Each named turn below is shown by a few rows before and after it. Which turns, in which order, take the first row of each later pair to the second? The first pair is answered.
mib:
[ -6.3 -17.6   0.0  -0.8 -34.7   2.9  15.1  -9.0   1.8] |-> [ -3.6 -13.5  -0.2 -10.4 -34.0   7.2  15.0  -7.0  -1.8]
[  8.2  15.8 -11.9 -40.3   9.5  -2.1 -22.0   2.2 -18.7] |-> [  7.9  28.0 -19.4 -30.1  22.9   7.2  -8.3  11.4  -7.6]
[ 10.8  26.4 -20.2   6.8  18.8  -4.4  19.1  16.0  -5.1] |-> [  7.1  15.6 -16.6  26.3  20.2 -14.4  16.2   8.9   0.3]
Ros:
[ -7.7   8.4   3.6 -16.4   1.5  -8.3   4.6  -4.0   0.3] |-> [ -9.9   9.5   0.0 -12.1  10.9  -7.7  -2.8   2.3   2.8]
[ 23.0 -22.8  10.4 -13.3  -8.8 -14.9 -13.0  -6.0   5.7] |-> [ 14.7 -20.0   5.1   1.7  14.9 -16.0 -27.3   4.0   8.0]
[ 12.2   3.4   1.8 -14.9 -18.9   1.4  29.3 -11.9   7.3] |-> [  6.0  11.3 -13.0   7.0  33.2   2.1   0.1  15.8   7.2]
siman:
[-23.4  -1.3   2.3   1.6   6.8   8.4  -8.2   8.9   1.3] |-> [-22.8   0.8  -7.7   2.1   5.4 -11.5  -0.6 -14.3   7.8]
[-18.2  13.5  11.7  -3.2  -1.2  10.1  11.8   1.4  -4.5] |-> [-16.3  15.6   6.4  -3.6  -1.4  -2.6  16.9 -10.5  -0.9]
[-18.6   7.8   4.3 -15.9 -26.5  13.7  17.6 -19.1  -4.0] |-> [ -3.7  11.1  -0.4 -18.5 -27.8  12.5  23.9 -16.3  -1.6]
Pairs:
Each pair is 2 to 3 turns apart.
[-17.2  14.5  -1.7 -23.0 -20.4  14.8  30.6 -10.0  -8.8] |-> [ -0.6  26.7 -21.8  -2.6  11.7  15.2  32.9  12.3   4.1]	mib then mib then Ros
[-12.3 -27.9   7.8   0.0  -4.7 -11.3 -16.3  -1.0 -12.7] |-> [ -2.0  -6.5  -4.9 -34.0  -4.4  -9.0  -5.3  -4.9 -17.3]	mib then siman then mib
[-20.7  15.5 -10.0  -7.8  27.2   1.6  13.7  -7.3  -5.6] |-> [-10.2  12.5 -15.3   5.4  28.4  -5.9  19.9  -7.8   5.4]	siman then mib
[  7.3 -19.0 -13.1  27.0  -5.9  -7.8   2.3 -11.5   4.4] |-> [ 12.7 -15.6 -19.5  24.3   6.1  -6.7  -1.8  -4.0   5.6]	Ros then Ros
[ 16.1   3.8  -5.0 -11.3 -14.9  20.2  18.5   5.5   2.9] |-> [12.4 -2.8 -6.2 16.0 -8.9 14.1 23.6  3.4 12.0]	mib then mib
[-14.4  -2.9   1.9  27.0  15.9   9.9   7.7   0.0  11.0] |-> [  7.0 -11.0  -5.7  22.6   3.7 -13.0  10.4 -17.0  15.3]	mib then siman
[ 16.4  -4.9   4.1 -13.2   2.6 -19.1  -9.1   4.2  -5.3] |-> [  9.4 -10.9  10.9 -11.2  -9.0 -19.6  -1.1  -7.3  -5.8]	Ros then Ros
[ -1.4  11.9  -4.1 -14.1   5.2   8.0  10.6 -10.9  -3.4] |-> [-10.5  10.1   2.5 -10.9   8.6  10.8   7.4 -10.1  -6.3]	siman then siman then siman
[ -7.6 -10.8   7.7  -4.7 -18.0  -4.2  -2.6 -20.4 -10.0] |-> [ 18.0  -3.7   2.0 -12.9 -19.8   7.1   0.7   3.3  -9.3]	siman then siman
[16.4  0.8  2.8 13.2  4.9 21.4  8.4 13.6  0.1] |-> [23.1 -3.3  2.9 15.1  1.0 13.3  7.7 10.8  4.5]	mib then Ros then Ros
[-17.4  -5.7   9.1  31.6   3.3  -0.9   7.0  -7.1  17.2] |-> [  4.4 -10.1   0.6  20.1  -8.3 -21.6   6.5 -20.0  18.3]	siman then mib
[  7.4  20.6 -22.8  -1.5   6.0   2.8  30.5 -19.9  13.9] |-> [-26.3  -5.5   4.6  38.5   5.4  16.4  10.0  -4.4  11.6]	siman then Ros then mib
[ -2.2  25.5   6.7 -18.3   9.1  25.8   5.7  29.2  -2.5] |-> [-19.0   7.5  22.0   9.1  -8.8  19.7  30.8   7.2  11.8]	mib then Ros
[-23.6   7.8   2.6  15.9   7.8  20.2  -1.9   7.5  -1.7] |-> [-23.9  -0.1  -4.5  15.2  -2.1  -6.7   1.8 -25.0   0.1]	siman then mib
[ 17.1  -8.0  -0.2  -5.4   1.5   7.0 -21.9  14.3 -13.1] |-> [ 10.4  -7.8  -5.3  -8.8  -2.7 -18.3 -17.2 -16.7  -9.7]	siman then siman then Ros
[ 17.6   9.6 -17.5  -9.2   3.6   1.6   6.7 -11.9  -7.3] |-> [ 16.4   6.4 -18.9   7.8   9.2   0.3  12.7 -11.3  -0.1]	mib then mib
[-18.8  10.3   0.2 -20.9  -3.2   4.0   4.3 -17.4  -7.3] |-> [  3.9  18.4 -10.5 -14.4   6.1  18.8  18.9   6.8   2.3]	siman then siman then mib
[-31.1  -7.0   6.5  12.1  21.5  13.3 -21.8   9.6 -19.4] |-> [ -2.1  12.3   1.3 -17.1  -9.4  31.9  31.6   6.2 -12.0]	Ros then mib then mib
[ 18.5  14.0 -20.0  10.9  28.6   3.5  11.5  -5.5  10.1] |-> [-12.7   8.3 -10.0  20.4  30.1   0.9   1.9 -18.7   4.4]	siman then siman then siman
[ 6.7 23.8 -5.3  7.2 24.3 19.9  9.5 26.6  7.3] |-> [-30.0   5.7  10.2  28.0  24.8   6.8  -7.0   3.0   6.6]	siman then mib
[ 44.2   6.4  -8.0 -31.3  -3.8 -15.7  -4.0   4.1  -1.8] |-> [ -1.3  -3.6  24.0 -40.7 -18.0  -1.4 -19.7  -2.1 -23.0]	siman then siman then Ros
[  5.0  -4.6  -6.8   9.9 -14.0   1.8  29.6  -6.3  16.7] |-> [ 6.7 -1.9 -6.0 15.9  2.4 16.5 13.7 22.3 12.9]	siman then Ros
[-7.3 18.2 -9.4 13.1 13.0  3.1 10.2  8.1 23.1] |-> [ -7.6  -8.2   4.0   7.8  -9.3 -22.9 -14.5 -13.7  11.0]	mib then mib then mib
[ -7.1   8.6  -1.3   3.7 -21.0   2.8  44.0 -24.0  14.4] |-> [-10.6  -0.8   5.3   3.7 -28.1  -7.7  36.8 -29.4  12.1]	mib then mib
[ 26.0   5.5 -24.3 -21.0  -0.7 -27.8  -3.0 -27.9  15.4] |-> [ 28.2  18.4 -28.7 -16.4  11.5 -17.8  11.3 -18.4  21.2]	mib then mib then mib
[ -9.6  25.9   7.6 -13.7  12.7  24.8  10.2  -4.8  -9.0] |-> [ -8.1  26.9   1.3 -13.9   9.4   9.4  16.8 -21.2  -2.7]	siman then siman
[-11.3  -0.2  -7.4  -7.3  19.4 -25.5 -24.7 -16.6  -5.9] |-> [ 28.2  10.3 -16.0 -25.8  -1.8  -8.7   8.9  -3.0  -0.5]	Ros then siman then mib
[ -7.1  -7.2   2.6  -1.8  -1.1 -12.9 -27.0   1.1  -6.7] |-> [ -4.7   7.9  -0.7 -18.2   3.6   1.8 -18.6  10.5 -10.6]	mib then mib
[  5.5  -1.8 -16.9  14.3  20.3  -7.6   8.3   6.2   5.6] |-> [ 13.2  -9.4 -14.6  15.4  13.7  -9.5   1.0  11.3   3.9]	mib then siman
[ 15.0  13.7 -20.8 -29.4   3.7   1.0  -4.8   4.8 -10.5] |-> [-24.8   3.9  -3.3 -16.6   8.8   2.6 -18.3  -5.8 -18.8]	siman then siman
[ -1.7  14.2  -0.6 -13.9  -4.7  19.9  29.1   3.1  -3.2] |-> [-17.1   7.8  -2.9  22.8  22.4  11.9  11.4   7.5   5.7]	Ros then mib
[ 32.6  15.4 -15.3 -12.9  -0.9  -9.8   3.0   2.3  -7.5] |-> [ -2.8   3.5  11.8 -24.7 -22.5   5.0  -7.0  -7.7 -22.7]	siman then siman then Ros
[ 14.5  14.1 -23.8 -27.9  -2.9 -19.0 -13.3 -24.2  -2.6] |-> [  9.0  27.8 -20.1 -18.3  16.2  26.0  -6.8  22.8  -3.1]	mib then mib then siman
[-5.4  9.0 -3.0  7.0 13.9 14.1 11.1 13.1  8.9] |-> [-19.6  -0.3   4.2  18.6  10.9   2.3   2.6  -2.8   6.9]	siman then mib
[-19.1  -1.4  -2.0  18.2  -5.8   2.3  16.3 -14.4  10.3] |-> [ 18.7  -0.7  -4.0   3.5 -15.2  15.7  15.1  13.4   6.2]	mib then siman then siman
[ 5.8  6.4  4.2 -3.5 -5.4  7.0 23.4  1.8  9.7] |-> [10.2  7.8 -5.0  7.8 11.4  6.5 15.0  8.4 13.6]	mib then Ros
[ -3.4  11.4 -10.3   5.8  18.4   4.5   5.5   0.5   8.1] |-> [ -4.2  -8.3   1.6   6.5   2.7 -15.8 -12.7 -13.9   2.0]	mib then mib then mib
[-13.1  -2.8  -4.6  -9.5   1.2  -6.5 -12.4 -12.9 -13.8] |-> [  5.4   0.7  -7.9 -19.8  -2.2   1.8  -9.7   2.6 -14.2]	Ros then siman then siman
[ 26.4 -13.0 -11.4  22.6  -2.9 -29.0  -1.3  -5.6  10.6] |-> [ 34.9 -17.3   0.9  10.5 -22.6  -5.5   5.9  12.9   4.4]	siman then Ros then Ros
[ 4.5 -2.6 -2.5 44.6 13.6 16.6 11.6 32.2 20.5] |-> [  2.0 -35.0  19.3  11.6 -30.1 -19.8 -34.2  -0.9  -7.2]	mib then mib then mib
[ -9.0 -16.6  11.7  17.3  -3.2  -1.4 -24.7   0.1  -5.4] |-> [ 23.9  -7.1  -5.8 -12.2 -15.6 -12.8 -14.4  -5.9  -5.0]	siman then mib then siman
[ -9.4  30.1 -21.5 -25.4  26.9  -2.7   7.7  -9.2   0.2] |-> [-16.8   6.7 -17.2  18.7  28.3 -22.7   5.8 -23.4  14.6]	mib then mib then mib
[  4.7 -13.5 -10.5  41.3  16.6 -20.5 -22.9   5.3   6.6] |-> [ 24.5 -15.3 -10.9  20.5  -1.0 -34.4 -27.1  -1.1   0.9]	mib then siman
[-10.6  11.4   3.8   3.5  -3.4  25.2  17.8   9.7   3.5] |-> [-16.2  -5.7   9.6  23.9  -6.4  12.3  11.9   0.8   8.8]	mib then mib
[  0.6  -6.3  16.3  -4.0 -15.1 -10.8  23.6 -29.1  12.4] |-> [-18.7  -9.2  33.7   1.7 -12.8  14.4   7.4  -2.9   0.1]	siman then siman then siman
[-14.5  10.3   4.2 -19.8  15.3   7.1 -11.0  -4.4   4.4] |-> [-19.4  10.8   6.5 -10.9  13.4  15.4   4.0  -7.1  12.4]	Ros then mib then mib
[-16.6 -22.1   8.5  10.7 -23.6  -8.0   7.9 -22.2  -1.0] |-> [ -9.3  -5.1   6.1 -24.5 -28.6   3.5   6.9 -12.3 -13.2]	mib then mib
[-27.0   9.7  -5.8  19.4   8.6 -13.7  14.0 -16.9  26.3] |-> [22.5  6.3 -7.4  0.7 -5.0 14.4  7.8 38.7 17.5]	mib then siman then siman
[-15.0  23.2  -3.5  -1.2  12.2  33.0  21.0  12.4   6.1] |-> [ -7.8  24.1  -1.7 -20.1  -4.0  23.6  29.8  -6.7   3.7]	siman then Ros
[ 10.4 -27.0   2.8   0.6  13.1  -0.2 -45.5  15.7 -16.9] |-> [  7.1 -29.9  -2.0   7.2   1.1 -31.6 -27.7 -29.1  -5.3]	siman then siman then Ros
[13.6  4.4 -5.3  8.4 10.5 19.2 -7.9 17.0 -1.0] |-> [ 10.6   4.8 -10.2  -7.5  -6.9  -9.5   8.9 -26.2   0.2]	siman then siman then Ros
[-21.4  -2.7  11.8  -8.5 -14.9  -7.8 -10.3 -20.6  -7.7] |-> [ -2.7  22.5  -9.7 -15.9  15.4   9.2  -8.7   8.8  -5.2]	mib then Ros then mib
[ -7.7   9.0   9.6 -14.4   1.5   6.8 -15.0   6.6  -8.8] |-> [ -6.2  16.7  -4.6 -12.1   8.0 -10.8   2.2 -17.4   2.9]	mib then siman then siman
[ 29.8  16.5  -3.8 -41.4 -11.9  18.6  -7.6  17.8 -20.8] |-> [ 25.6  22.9 -14.4  10.1  17.7  29.9  20.0  29.1   7.8]	mib then mib
[16.4  2.0  4.5 10.2 -0.8 19.6 21.7  8.4 14.1] |-> [ 8.8 -1.8  9.5 15.3 -2.3 19.3 22.7  4.0 14.0]	Ros then Ros
[  0.7 -38.6  15.1  28.6  -6.7   2.6   5.6 -15.4  12.7] |-> [ 13.6 -35.0  14.5  25.1  -6.1  19.8   4.9   9.4   9.9]	siman then siman then siman
[  6.4 -14.9  12.5  28.3  -3.2   7.2   6.0  19.2  10.1] |-> [  2.6 -22.9  15.6  26.5 -10.1 -10.4  -1.9  -1.1   7.4]	mib then siman
[-18.5   7.9  -2.3  11.4  -3.1   1.1  19.8 -19.9  11.4] |-> [ 7.0 12.8 -3.9  3.8 -3.3 23.6 21.4 14.3  8.0]	siman then siman
[ -9.6  10.4  -3.1 -28.5   6.6  19.3  -1.9  24.4 -13.1] |-> [-26.8  13.3  -7.0 -24.4  14.1   6.6  -8.5   7.8 -15.4]	siman then Ros then Ros
[  6.4 -14.5  -3.1  29.6  16.3   2.1  -0.6  12.3  14.0] |-> [  2.8 -13.5  -5.9  28.9  17.3  -6.2   2.3  -0.8  15.5]	siman then siman
[  4.5  -9.5  -0.2  10.1  -5.1   0.2  28.8 -12.7  11.6] |-> [10.2 -3.5 -2.5 15.5 12.1 13.5 16.3 15.2 11.2]	siman then Ros
[ 11.5 -25.2   5.5   8.5  -9.1   1.7 -27.7  24.5   0.2] |-> [ 20.6 -21.4   2.4  -2.2 -16.0   0.2 -22.5  23.0  -1.3]	Ros then Ros
[23.4 -3.6 -5.9 15.4 14.4  3.5 -2.3 -1.4 20.2] |-> [ 22.0 -10.7   1.3  17.2  10.5   5.9 -11.4   6.1  15.0]	mib then siman
[-20.7 -17.1   9.7  -1.4 -12.2  -1.2  -8.0   6.8 -11.2] |-> [  5.9  -6.1  -8.7 -18.2 -14.8 -18.0   9.0  -7.5  -6.0]	mib then siman then siman
[  9.9  -6.7  -5.3  -4.9 -14.6 -20.6  21.7 -21.7   7.5] |-> [ 20.8   2.0   1.3 -22.3 -14.1  12.7  16.7  16.1  -4.3]	mib then mib then siman
[ 10.0 -24.8  22.3  21.4  -8.2   3.2 -10.3  19.6  -1.6] |-> [ 35.0 -20.2   4.6  15.2 -11.6 -13.3   5.3   7.9   9.0]	siman then siman then siman
[ -3.4   6.6   9.3 -14.8  -8.4   1.1  -9.5  -1.1  -5.4] |-> [  1.9   9.7   6.3 -16.9 -10.1  -5.7  -4.7  -7.7  -2.2]	siman then siman
[ 30.7 -22.0   8.1   7.5 -19.5  -4.1  -7.5  16.6   5.1] |-> [ 15.8 -26.8  14.5  11.9 -16.6  -6.0 -19.0  13.3   0.4]	Ros then mib then Ros
[-18.3   6.3   7.0  19.1  -8.0  14.4  18.7   6.3  -0.8] |-> [ -3.1  10.3  -6.4  14.0 -11.8   1.6  30.2  -5.2   7.1]	siman then siman
[-14.4   2.4   5.4  -2.7  -9.5  -2.3   6.1 -27.4   1.3] |-> [ 11.6  15.1  -5.7 -13.5  -8.0   5.3  17.4 -10.4   5.5]	mib then siman then mib
[-4.5 -3.4  4.6 29.4 11.7  9.9 -7.1 20.7  5.9] |-> [-15.0 -13.8   8.2  22.9   2.0 -15.8 -16.1 -12.6   1.0]	siman then mib
[  1.7 -21.1   2.1  12.1 -10.2  -2.1 -18.4  13.2   1.9] |-> [ -6.8 -20.0   6.8  -3.1 -20.0   3.3 -14.6   8.5  -6.8]	Ros then mib then siman
[  6.1  16.5 -20.6  -9.9  10.9  -9.4  10.1 -14.5  11.3] |-> [ 10.7   3.0 -11.5  20.7  16.3  -0.4   7.9   6.2  17.0]	siman then mib then mib
[-18.5  18.0   1.0  -7.7  -4.0  19.8   1.2   1.8  -2.6] |-> [-10.7  24.7 -12.8  -1.8   9.9  10.8   8.1  -6.0   5.5]	siman then Ros then mib
[  9.5   3.4 -13.8  -5.1   4.7 -23.3   7.8  -0.4   2.8] |-> [ 10.4  -1.2   4.6 -11.3 -18.7  -3.4  15.9   7.8  -3.4]	siman then Ros then Ros
[ -3.2  36.3 -22.0 -30.8  23.2 -16.6  -2.6 -16.0   0.9] |-> [  8.1  38.5 -22.7 -21.1  33.1   5.8   2.2  15.2   3.8]	mib then siman
[-10.4 -20.8   6.5  28.4  13.3 -11.1 -22.6   0.1   1.1] |-> [ 33.6 -11.1 -13.0  16.6   8.4 -16.3  -4.7   5.0   9.7]	siman then siman
[-25.5  18.0  -0.7 -13.7  11.7  19.4   8.4   2.3  -4.7] |-> [-29.1   5.1   1.2  17.8  16.0   9.6  11.1  -3.3   5.7]	mib then mib
[ 9.2 -0.8  6.6 12.1 -4.0 -0.7 -4.6 19.6 -1.9] |-> [ 15.9   1.6  -4.0   9.6  -5.0 -17.5   4.3   0.2   5.1]	siman then siman then siman
[-19.2  -2.1   4.6  -2.6  -1.9  -6.1   4.7 -28.0   8.0] |-> [-16.2   9.1   0.7 -21.7  -0.4   5.5   9.9 -20.5   3.3]	mib then mib then mib
[  3.9  15.0  -6.1 -23.4   7.5  18.1  -4.1  19.2  -2.6] |-> [-3.1  7.5 -7.8 17.7 22.1 15.4  6.5 19.9 14.1]	mib then mib
[ -6.6  15.6 -13.1  -0.3  18.1  -4.7  13.1  -7.9  16.9] |-> [  3.6   8.0 -12.8  15.6  20.3   0.8  12.6   4.8  20.9]	siman then mib
